In the data rows, 128 means zero.
Here is a table of points, one per row:
[131 165 146 152 130 133 137 165]
[136 142 143 162 151 151 142 163]
[148 159 168 166 137 162 154 146]
[168 131 140 154 169 169 169 139]
[149 146 145 134 136 155 160 162]
[140 149 151 142 142 142 140 154]
[159 145 162 165 148 168 166 148]
[128 139 130 169 145 149 131 169]
[145 136 142 159 155 157 151 152]
[169 169 169 128 133 128 159 128]
[130 157 152 163 134 140 130 149]
[133 168 157 168 128 131 134 160]
[163 134 154 155 166 159 155 137]
[151 163 163 137 139 139 143 134]
[146 154 137 149 152 148 145 159]
[166 151 159 145 159 165 168 133]
[165 148 165 130 157 136 146 130]
[157 137 136 157 160 166 165 166]
[134 143 149 160 154 145 133 151]
[137 162 160 151 149 137 128 136]
[155 152 148 148 146 154 157 143]
[142 155 134 131 140 146 152 155]
[143 166 155 146 131 130 139 140]
[160 130 131 143 165 163 163 157]
[152 133 139 140 162 160 162 145]
[154 140 133 133 163 143 148 142]
[162 160 166 139 143 134 136 131]
[139 128 128 136 168 152 149 168]
There is one direction along which these points spread out most. Where along it does each point below lie, from 0 to 99? 50 is the average, and the first point above lies past it.
[168 131 140 154 169 169 169 139] 20
[146 154 137 149 152 148 145 159] 49
[149 146 145 134 136 155 160 162] 46
[163 134 154 155 166 159 155 137] 33
[137 162 160 151 149 137 128 136] 69
[160 130 131 143 165 163 163 157] 23
[148 159 168 166 137 162 154 146] 56
[136 142 143 162 151 151 142 163] 49
[130 157 152 163 134 140 130 149] 70
[166 151 159 145 159 165 168 133] 36
[140 149 151 142 142 142 140 154] 59
[128 139 130 169 145 149 131 169] 52
[133 168 157 168 128 131 134 160] 78
[151 163 163 137 139 139 143 134] 66
[165 148 165 130 157 136 146 130] 53
[169 169 169 128 133 128 159 128] 67
[155 152 148 148 146 154 157 143] 47
[139 128 128 136 168 152 149 168] 32
[162 160 166 139 143 134 136 131] 66
